Some points:
-0.799 0.550 0.326 -0.480 1.234 -0.015 0.648 0.896 0.501 0.918 -0.718 0.491 -1.453 -0.220 -1.530 0.318 -1.510 -0.355 -0.102 0.257 -1.615 0.378 -1.745 -0.329
1.792 -0.764 -2.036 0.508 -1.181 -0.506 -0.416 -0.317 -0.761 0.296 -0.496 0.810 0.664 -0.356 1.176 -0.022 0.443 0.456 -0.091 0.514 0.303 -0.800 -0.498 0.039
1.295 0.335 1.208 0.280 0.063 0.221 -0.429 0.113 0.725 -0.764 1.058 -1.093 -0.117 1.245 1.440 0.511 1.502 -0.333 -0.330 0.695 -0.765 -0.326 -3.735 -0.199
0.341 -0.641 0.938 0.291 0.166 1.146 0.025 -0.248 0.326 1.359 -0.140 -0.171 4.254 0.073 0.463 0.045 -0.513 0.546 -0.217 0.486 0.013 -0.420 -0.063 0.030
-1.008 0.334 0.347 0.289 -0.016 -0.509 -0.286 -1.391 -1.164 -1.380 0.273 0.259 -0.975 1.037 0.366 -1.907 -1.772 -0.305 0.310 0.911 0.982 0.486 0.524 1.809
-0.279 0.387 -0.495 1.183 -1.475 -0.719 -0.503 1.535 0.746 -0.633 -1.734 -0.434 0.694 0.210 -1.175 0.762 0.342 0.330 -1.288 0.518 -0.327 2.134 -0.935 0.010
0.192 -0.027 -0.178 -0.121 -0.217 0.703 -0.054 1.196 0.031 -0.504 0.840 -0.952 1.333 1.870 -1.064 0.460 -2.822 -0.620 -0.913 -0.235 -0.424 -1.241 1.847 0.653
-1.016 -0.795 -1.165 0.150 1.136 1.847 -1.079 0.694 -0.288 0.028 0.826 1.172 0.937 -0.216 0.366 -1.613 0.673 -0.301 3.223 -1.135 -0.992 -0.825 -0.707 -0.195
0.362 -0.440 -1.849 -0.231 1.604 -0.897 1.011 0.690 -0.107 0.324 -0.752 -0.246 -0.363 -1.673 -1.379 -0.069 0.353 -0.528 -0.826 0.849 0.659 0.155 1.279 -0.376
-0.246 0.169 -0.638 -0.305 0.188 0.908 1.636 -0.491 -0.981 1.042 1.068 0.998 -0.519 0.315 0.872 -1.105 -1.111 1.987 -1.949 -0.191 -1.515 1.206 -0.499 -1.543
0.060 0.423 -1.096 2.180 -0.322 1.361 0.318 -1.343 1.231 1.293 0.004 -1.817 -1.429 1.809 0.360 -1.419 -0.109 -1.697 -0.006 -0.016 1.131 -0.956 -0.421 -0.837
-0.741 0.636 -0.475 0.254 -0.909 -0.286 -0.162 0.088 0.171 0.237 0.892 -1.297 0.071 0.011 1.763 0.707 -1.523 -1.239 1.884 -1.127 -1.761 0.481 0.396 -0.879
-0.400 0.952 -0.064 1.444 -0.271 -0.336 -0.880 0.471 -1.943 1.215 -0.260 -1.506 -0.067 0.230 1.454 0.220 0.751 -0.287 -0.512 2.083 -0.085 0.700 1.739 -1.537
-1.992 0.054 0.326 -0.727 -3.112 -1.168 1.774 -1.786 0.607 0.428 0.064 1.349 1.034 -0.199 0.926 0.490 -0.191 -0.354 -0.159 -0.845 1.697 0.646 0.214 0.203
-0.571 0.058 -0.230 -0.955 1.069 0.376 0.083 0.394 1.025 -0.287 0.118 0.138 0.435 0.272 0.030 -0.956 -0.265 1.354 -0.577 0.144 -0.198 2.190 0.443 -0.779
2.074 0.497 0.571 -0.590 -2.291 0.591 0.192 1.571 -1.099 -0.621 -1.391 0.463 -0.766 -1.123 1.106 -1.616 -0.331 -0.989 -0.405 -0.298 -1.419 -0.013 0.566 0.811
2.026 3.193 1.431 -0.297 1.219 0.406 1.324 -1.103 0.085 -0.013 -1.204 -0.030 0.445 0.653 -0.135 0.428 -0.414 -0.076 1.813 -0.155 0.439 0.699 0.977 -1.866
-0.917 -0.079 -2.374 -1.492 -1.278 1.030 0.154 -1.145 -0.718 -2.709 -1.384 -0.288 0.248 -0.386 0.805 -0.894 1.112 0.615 -0.419 0.482 -0.168 -0.980 -0.725 -0.299
1.363 -0.446 1.533 -0.128 -0.955 1.261 -0.028 -0.644 -0.326 1.771 -0.608 0.969 -0.214 0.904 -1.775 -0.392 -0.900 -0.047 0.068 1.086 -0.231 -0.076 -0.541 0.648
-1.048 0.558 1.604 -0.272 -0.827 -0.090 -2.209 1.594 -0.944 0.087 -0.286 0.278 -1.567 -0.896 0.523 0.030 -0.367 1.667 -0.420 -0.470 0.474 -0.714 1.202 -1.198
-1.058 0.037 -0.290 -0.011 -0.430 -0.066 -1.113 -0.170 0.874 0.749 -1.854 1.231 -1.188 1.755 -0.617 0.453 -0.272 3.664 0.788 -0.079 0.713 -0.754 -0.419 -0.146
-1.923 -0.195 1.504 1.146 -0.391 0.555 0.893 0.056 -0.546 -0.986 1.012 -1.712 -0.819 -2.808 -0.762 1.360 -1.245 0.272 -0.916 -1.239 0.760 -1.224 -1.358 -0.201
0.874 1.019 -2.433 -0.047 -0.831 -0.372 -0.752 -0.851 1.807 -0.061 0.361 -0.898 -2.066 -0.249 0.322 1.347 -0.600 -0.078 0.154 -0.110 -0.225 -0.131 0.693 -0.505
0.533 0.557 0.623 2.794 1.239 0.064 -1.675 -2.347 -0.146 -0.663 -0.734 0.522 -0.935 -0.571 0.099 -0.099 0.059 0.281 0.042 0.024 0.553 1.536 -0.346 2.690
1.642 -0.250 0.352 -0.934 -0.057 1.612 -0.377 0.723 -0.454 -0.617 0.789 -1.112 0.182 0.094 -0.443 0.194 -1.320 0.796 -0.458 -0.615 2.849 0.406 -0.869 1.715
0.096 0.875 -0.020 1.294 0.078 -0.873 0.618 1.232 -0.136 -0.021 0.254 2.408 -0.183 0.961 0.472 0.271 0.159 -0.801 -1.501 0.814 -0.050 -4.060 -0.041 0.047
-1.203 -0.092 2.231 -1.864 0.539 -0.121 -0.846 -0.543 -0.076 0.284 -1.426 -0.763 -0.159 0.456 0.674 -2.423 0.987 -0.840 -0.646 -0.988 -0.218 -0.335 -0.416 -0.648
0.857 -0.678 0.115 -0.612 1.469 0.367 -0.764 -0.349 -1.062 -1.555 0.150 0.386 -0.059 0.543 1.339 1.096 -0.067 0.935 -0.335 -1.387 0.018 0.247 1.287 2.232
0.203 -1.190 0.452 0.872 -0.943 1.229 -0.462 -1.371 1.823 0.695 -0.202 1.030 0.118 -3.049 -0.155 -0.668 -0.309 -0.470 -0.611 0.560 -2.001 0.390 1.105 0.339
-0.841 1.156 -0.301 -0.326 0.071 1.211 0.198 0.622 -1.585 0.694 -0.023 0.678 0.259 -0.584 -1.302 0.194 2.259 -1.289 -0.304 1.316 1.428 0.200 0.024 0.094
0.518 -0.645 0.250 -1.558 0.657 -1.191 -1.675 -0.233 0.382 1.369 0.114 1.186 0.502 -0.093 1.111 0.412 -0.122 -1.089 -1.296 -0.856 1.233 0.280 -0.510 -1.253
-1.417 0.588 -0.730 -1.070 -0.355 1.112 0.101 -0.277 0.341 -0.064 0.589 -0.658 2.143 0.052 -0.613 0.014 -0.415 0.351 0.054 2.030 0.464 -0.134 -0.220 0.247
-0.159 -0.130 -0.409 -0.808 0.513 -1.038 -0.935 0.940 -0.016 0.572 0.722 -1.717 0.103 0.503 -0.253 -0.752 0.669 0.820 0.478 -0.551 -0.587 -0.276 1.306 1.072
0.370 0.118 0.435 0.802 0.457 -1.700 0.674 0.636 1.353 0.184 -2.916 -0.858 1.711 -0.501 0.929 0.388 -0.071 -0.217 -0.017 -2.088 0.445 -0.625 -0.498 -0.060
0.756 0.178 0.414 -0.135 -0.129 -2.147 -1.144 0.287 0.341 -0.976 1.009 -1.238 0.389 -1.324 -0.579 -1.335 -0.022 0.268 1.876 2.217 0.963 -0.032 -0.844 -1.339
-0.451 0.224 1.063 0.777 0.421 -0.518 0.151 1.180 3.954 -0.825 2.202 0.976 0.038 -0.412 0.989 -1.034 0.787 0.008 -0.353 0.910 0.544 0.310 1.633 0.783
0.213 1.924 -0.424 0.157 0.564 1.274 0.192 0.683 -0.019 -0.674 1.034 0.256 -0.442 -1.032 0.702 1.499 1.497 -0.105 -0.407 -0.760 -0.382 1.197 -0.600 -0.450
1.414 -1.255 1.060 -1.131 -1.332 -0.072 -0.280 -0.440 0.345 -2.804 0.779 0.256 -0.189 1.609 -1.549 1.293 0.308 -0.956 0.546 0.460 -1.414 0.556 0.195 -1.423
-0.678 -0.787 0.051 2.656 1.302 -1.667 -0.159 0.059 -2.128 -1.743 0.431 1.927 1.250 0.489 -0.297 -0.179 -1.504 -0.463 -0.037 -0.070 -0.047 1.071 -0.659 -0.733
-1.277 -1.049 -0.387 0.006 0.053 0.458 -1.642 -1.118 -0.867 0.533 -0.684 -0.364 0.528 0.333 -0.975 1.698 0.433 -1.725 0.104 -0.527 -0.734 0.341 0.622 -0.113
1.129 -1.104 -0.970 1.233 0.083 -0.192 1.210 0.812 -0.671 1.074 0.556 -1.574 0.464 -1.113 -0.319 -1.329 0.000 1.442 0.196 -1.479 0.139 0.127 -0.402 0.281
-0.004 1.062 -0.299 -2.118 0.485 -2.300 1.319 -0.576 -0.951 1.483 1.061 0.104 -0.476 0.002 0.827 0.751 -0.457 -0.223 0.630 1.065 -0.923 0.205 -1.010 2.588
-0.173 0.435 -0.628 -0.599 1.751 0.072 -1.024 -1.064 0.820 0.381 0.144 -0.046 0.194 -0.346 -0.010 1.280 0.273 0.966 -1.103 0.798 -1.299 -1.498 -0.097 0.035
1.002 1.195 -0.275 0.272 -1.203 -0.152 0.017 -0.184 -0.123 0.627 2.523 1.104 -0.197 0.775 -1.608 -0.104 1.785 0.148 0.295 -2.498 1.024 0.549 0.213 -1.226
0.188 -0.764 -1.326 -0.773 0.344 -1.384 -0.394 0.347 0.439 0.061 -0.390 0.560 -0.437 -0.262 -2.217 -1.133 -0.987 -0.980 0.110 -1.062 -0.203 -0.254 -0.997 0.017
-1.420 -0.081 0.404 0.442 -0.609 -0.863 0.733 0.543 -0.223 0.731 0.084 -0.965 0.015 1.488 -0.896 -0.287 2.479 -0.375 -0.808 -0.836 -1.503 0.520 0.306 2.454
-0.883 0.040 -0.593 -0.028 1.340 1.124 2.448 0.701 0.637 -1.876 -1.344 0.411 -0.485 0.713 0.179 -0.354 0.172 -0.535 0.386 -0.231 0.472 0.152 0.764 0.072
0.230 -4.306 0.192 0.087 0.442 0.171 1.415 0.705 0.096 0.707 0.104 -0.346 -1.767 1.036 1.542 1.074 0.763 -0.036 0.116 1.159 1.148 1.178 0.150 -0.952
-0.482 -0.219 0.038 -0.150 -0.607 0.651 0.376 1.947 -0.011 1.107 -0.598 1.005 -0.447 -0.732 0.409 1.787 -0.075 0.056 3.303 0.641 0.409 -0.220 -0.205 1.120
1.219 -0.832 1.763 0.164 0.004 -1.117 2.107 -2.176 -0.703 -0.776 0.364 -0.809 0.028 -0.486 -1.537 0.391 1.693 1.746 1.477 0.166 -1.028 -1.777 1.220 -1.068
0.238 -0.786 0.451 -1.519 1.254 0.549 -0.327 -0.547 -0.612 0.302 -0.280 -0.071 -0.719 -0.805 -0.053 0.216 -0.205 -1.397 -0.850 -0.336 1.254 -0.673 0.654 0.167
These points spread out most along one direction. Take the direction at right angles to it along which they spread out most. Go by this last direction. How far along it is each point below, from 0 to 99? 50 is the average, and the first point above lies past it. One standard deviation of the points above along it is 16.
1.792 -0.764 -2.036 0.508 -1.181 -0.506 -0.416 -0.317 -0.761 0.296 -0.496 0.810 0.664 -0.356 1.176 -0.022 0.443 0.456 -0.091 0.514 0.303 -0.800 -0.498 0.039 60
0.518 -0.645 0.250 -1.558 0.657 -1.191 -1.675 -0.233 0.382 1.369 0.114 1.186 0.502 -0.093 1.111 0.412 -0.122 -1.089 -1.296 -0.856 1.233 0.280 -0.510 -1.253 66
-1.277 -1.049 -0.387 0.006 0.053 0.458 -1.642 -1.118 -0.867 0.533 -0.684 -0.364 0.528 0.333 -0.975 1.698 0.433 -1.725 0.104 -0.527 -0.734 0.341 0.622 -0.113 55
-0.678 -0.787 0.051 2.656 1.302 -1.667 -0.159 0.059 -2.128 -1.743 0.431 1.927 1.250 0.489 -0.297 -0.179 -1.504 -0.463 -0.037 -0.070 -0.047 1.071 -0.659 -0.733 21
0.874 1.019 -2.433 -0.047 -0.831 -0.372 -0.752 -0.851 1.807 -0.061 0.361 -0.898 -2.066 -0.249 0.322 1.347 -0.600 -0.078 0.154 -0.110 -0.225 -0.131 0.693 -0.505 66
-0.279 0.387 -0.495 1.183 -1.475 -0.719 -0.503 1.535 0.746 -0.633 -1.734 -0.434 0.694 0.210 -1.175 0.762 0.342 0.330 -1.288 0.518 -0.327 2.134 -0.935 0.010 64
-1.203 -0.092 2.231 -1.864 0.539 -0.121 -0.846 -0.543 -0.076 0.284 -1.426 -0.763 -0.159 0.456 0.674 -2.423 0.987 -0.840 -0.646 -0.988 -0.218 -0.335 -0.416 -0.648 56
0.238 -0.786 0.451 -1.519 1.254 0.549 -0.327 -0.547 -0.612 0.302 -0.280 -0.071 -0.719 -0.805 -0.053 0.216 -0.205 -1.397 -0.850 -0.336 1.254 -0.673 0.654 0.167 49
-1.923 -0.195 1.504 1.146 -0.391 0.555 0.893 0.056 -0.546 -0.986 1.012 -1.712 -0.819 -2.808 -0.762 1.360 -1.245 0.272 -0.916 -1.239 0.760 -1.224 -1.358 -0.201 50
0.370 0.118 0.435 0.802 0.457 -1.700 0.674 0.636 1.353 0.184 -2.916 -0.858 1.711 -0.501 0.929 0.388 -0.071 -0.217 -0.017 -2.088 0.445 -0.625 -0.498 -0.060 64
1.002 1.195 -0.275 0.272 -1.203 -0.152 0.017 -0.184 -0.123 0.627 2.523 1.104 -0.197 0.775 -1.608 -0.104 1.785 0.148 0.295 -2.498 1.024 0.549 0.213 -1.226 41
-0.799 0.550 0.326 -0.480 1.234 -0.015 0.648 0.896 0.501 0.918 -0.718 0.491 -1.453 -0.220 -1.530 0.318 -1.510 -0.355 -0.102 0.257 -1.615 0.378 -1.745 -0.329 59
0.756 0.178 0.414 -0.135 -0.129 -2.147 -1.144 0.287 0.341 -0.976 1.009 -1.238 0.389 -1.324 -0.579 -1.335 -0.022 0.268 1.876 2.217 0.963 -0.032 -0.844 -1.339 38
0.362 -0.440 -1.849 -0.231 1.604 -0.897 1.011 0.690 -0.107 0.324 -0.752 -0.246 -0.363 -1.673 -1.379 -0.069 0.353 -0.528 -0.826 0.849 0.659 0.155 1.279 -0.376 68
-1.048 0.558 1.604 -0.272 -0.827 -0.090 -2.209 1.594 -0.944 0.087 -0.286 0.278 -1.567 -0.896 0.523 0.030 -0.367 1.667 -0.420 -0.470 0.474 -0.714 1.202 -1.198 62
